Small tables with named rows and columns. After each table, cells are looked up by row and column.

Table dubek
cols = tetor, non, laromu, nemituv, tafadu
buta: [0.578, 0.097, 0.159, -0.148, 0.038]
fos: [0.582, 0.751, 0.614, 0.427, -0.276]
fuvolub: [-0.112, -0.049, 0.391, 0.385, -0.365]
pigu: [0.421, 0.796, 0.381, 0.469, 0.177]
sibuneb: [0.452, -0.046, 0.751, 0.258, -0.432]
dubufa: [0.218, -0.083, 0.697, 0.396, -0.326]
taz: [-0.063, -0.313, 0.986, 0.429, 0.231]
lezud: [-0.377, 0.849, -0.314, -0.114, 0.350]
ref: [-0.208, -0.703, -0.322, 0.381, 0.041]
sosali: [0.124, -0.575, 0.194, -0.148, 0.847]
revam: [0.562, 0.404, -0.457, -0.071, -0.247]
voki: [0.155, -0.394, -0.396, -0.307, 0.204]
leter: [0.745, -0.416, 0.967, -0.388, -0.270]

What is the non of revam in dubek?
0.404
What is the non of dubufa in dubek?
-0.083
What is the tafadu of lezud in dubek?
0.350
What is the nemituv of leter in dubek?
-0.388
What is the tetor of fuvolub in dubek?
-0.112
What is the tafadu of fos in dubek?
-0.276
What is the laromu of pigu in dubek?
0.381
What is the nemituv of sosali in dubek?
-0.148
What is the tetor of voki in dubek?
0.155
What is the tafadu of ref in dubek?
0.041
What is the laromu of dubufa in dubek?
0.697
What is the tetor of revam in dubek?
0.562
What is the tetor of ref in dubek?
-0.208
What is the tafadu of sibuneb in dubek?
-0.432
What is the non of ref in dubek?
-0.703
What is the non of lezud in dubek?
0.849

Table pep
           guv  serege  dotog  govoga    rer   dufo    rep  difim
lut       -9.4   -41.6  -19.0     7.1  -14.8   -1.7   -2.1   23.6
fibad    -12.9    71.7  -13.7    -9.6  -35.1   14.7  -19.1   14.1
levenuv  -21.9    -9.3   -0.3    45.4   33.1  -15.4   34.5   39.8
sas       36.4     0.8   45.2   -21.2   -9.6  -32.1  -15.8  -37.4
gogo       9.2    47.5  -51.2   -25.3   11.5    8.4  -13.6    8.4
bilago   -12.8    20.7    6.4   -14.8   66.7   46.0   -8.4   -9.6
nili      13.4    21.1   -8.2    -8.2   21.0   30.4  -12.4  -16.2
fegu     -53.0   -26.6   35.1     8.6   50.5   26.2   16.2    8.9
raba       2.8    21.2   -6.9    38.4   32.7   -2.8    7.1   19.9
tilel      7.2    43.6    2.6    14.1  -42.0  -12.4   21.9   12.3
niz        6.6    47.8   29.4    -1.3  -16.7   -5.7   -1.9    9.3
bereb     21.1    27.6  -39.4    79.3   39.9  -11.5   18.6   50.6
posafol   -6.1   -15.4   -8.9   -20.6   45.9   -5.1   23.6  -11.8

bereb, rer: 39.9
raba, dotog: -6.9
bereb, govoga: 79.3
raba, rer: 32.7
niz, govoga: -1.3
sas, rer: -9.6
fibad, difim: 14.1
niz, dotog: 29.4
lut, dotog: -19.0
gogo, dufo: 8.4
Row with the largest guv: sas

Table gibon
|  | subavik | gik | pip | bafen |
|---|---|---|---|---|
| molum | 0.97 | 0.37 | 0.50 | 0.48 |
| vuv | 0.56 | 0.80 | 0.72 | 0.67 |
| tez | 0.30 | 0.53 | 0.65 | 0.51 |
| gul | 0.36 | 0.45 | 0.69 | 0.52 |
| bosop | 0.30 | 0.78 | 0.76 | 0.69 |
| vek | 0.56 | 0.46 | 0.67 | 0.50 |
| mokel | 0.55 | 0.34 | 0.69 | 0.50 |
| ser | 0.18 | 0.43 | 0.41 | 0.50 |
| mudab | 0.30 | 0.71 | 0.43 | 0.67 |

What is the subavik of mudab in gibon?
0.30
What is the pip of bosop in gibon?
0.76
What is the gik of ser in gibon?
0.43
What is the bafen of gul in gibon?
0.52
What is the gik of mudab in gibon?
0.71
What is the bafen of molum in gibon?
0.48
What is the gik of mokel in gibon?
0.34
What is the bafen of tez in gibon?
0.51
What is the subavik of vek in gibon?
0.56
What is the pip of tez in gibon?
0.65
What is the bafen of bosop in gibon?
0.69
What is the gik of vek in gibon?
0.46
What is the pip of gul in gibon?
0.69
What is the pip of vek in gibon?
0.67
Which row has the largest bafen? bosop

gise
          bir  vomuz   tul   vef   tik  murosad  vibo  tudogot  rigut
mem      0.99   0.27  0.66  0.68  0.16     0.38  0.34     0.89   0.84
vimavo   0.41   0.54  0.35  0.32  0.71     0.55  0.66     0.66   0.36
semodep  0.77   0.38  0.49  0.35  0.70     0.66  0.53     0.21   0.66
sofoge   0.65   0.18  0.84  0.41  0.70     0.17  0.32     0.08   0.72

What is the tik of sofoge in gise?
0.70
What is the vef of mem in gise?
0.68
What is the vibo of mem in gise?
0.34
What is the tik of vimavo in gise?
0.71
What is the tik of mem in gise?
0.16
What is the murosad of semodep in gise?
0.66
What is the vibo of semodep in gise?
0.53
What is the vomuz of semodep in gise?
0.38
What is the vef of sofoge in gise?
0.41
What is the tul of semodep in gise?
0.49

mitutob:
cols = kap, bevi, leliz, kezineb, der
bukofu: [0.0, 0.1, 0.1, 0.4, 0.1]
kilite: [0.1, 0.0, 0.3, -0.2, 0.5]
tetus: [0.0, 0.4, 0.1, -0.1, 0.0]
fusotem: [0.5, -0.2, 0.7, 0.2, 0.4]
lisam: [0.4, 0.6, -0.3, 0.1, -0.3]
maz: [0.2, 0.5, 0.2, 0.0, 0.0]
nekaga: [0.0, 0.2, 0.2, -0.1, -0.1]
ruz: [-0.1, -0.2, 0.0, -0.2, -0.1]
makeb: [0.0, 0.4, 0.0, -0.7, -0.4]
lero: [-0.1, -0.1, -0.2, 0.1, -0.2]

bevi of nekaga is 0.2
kap of lisam is 0.4
kezineb of ruz is -0.2
bevi of lisam is 0.6
leliz of makeb is 0.0
kezineb of nekaga is -0.1
leliz of maz is 0.2
kap of bukofu is 0.0
bevi of lero is -0.1
der of kilite is 0.5
der of tetus is 0.0
der of nekaga is -0.1
kezineb of maz is 0.0
kezineb of lero is 0.1
der of fusotem is 0.4
leliz of lisam is -0.3
Row with the largest kap: fusotem

pon =
|  | lopuvem | dup | tov | melu | zigika | tatod | bis | mul |
|---|---|---|---|---|---|---|---|---|
| fal | 13233 | 21786 | 6274 | -28404 | -5836 | -53750 | -40857 | -55899 |
| neku | 40969 | -51523 | 35794 | -75885 | -42704 | 59718 | -81519 | 26510 |
| luru | 17358 | -8197 | 62218 | 13064 | -47298 | -31720 | 19513 | 43817 |
| fotir | 44240 | 54048 | 36605 | 2829 | 25594 | -2938 | -41614 | 20770 |
| bidiz | 8102 | 23071 | 47115 | 5105 | -18355 | 22920 | 13418 | 22635 |
| vis | 24525 | 867 | -19659 | 46008 | 9611 | 5943 | 10884 | 20162 |

bis of luru: 19513
tatod of fal: -53750
dup of neku: -51523
dup of bidiz: 23071
dup of fal: 21786
lopuvem of bidiz: 8102
tov of neku: 35794
tov of fotir: 36605
tov of vis: -19659
mul of fotir: 20770
zigika of luru: -47298
zigika of vis: 9611
zigika of neku: -42704
bis of vis: 10884
Which row has the largest tatod? neku

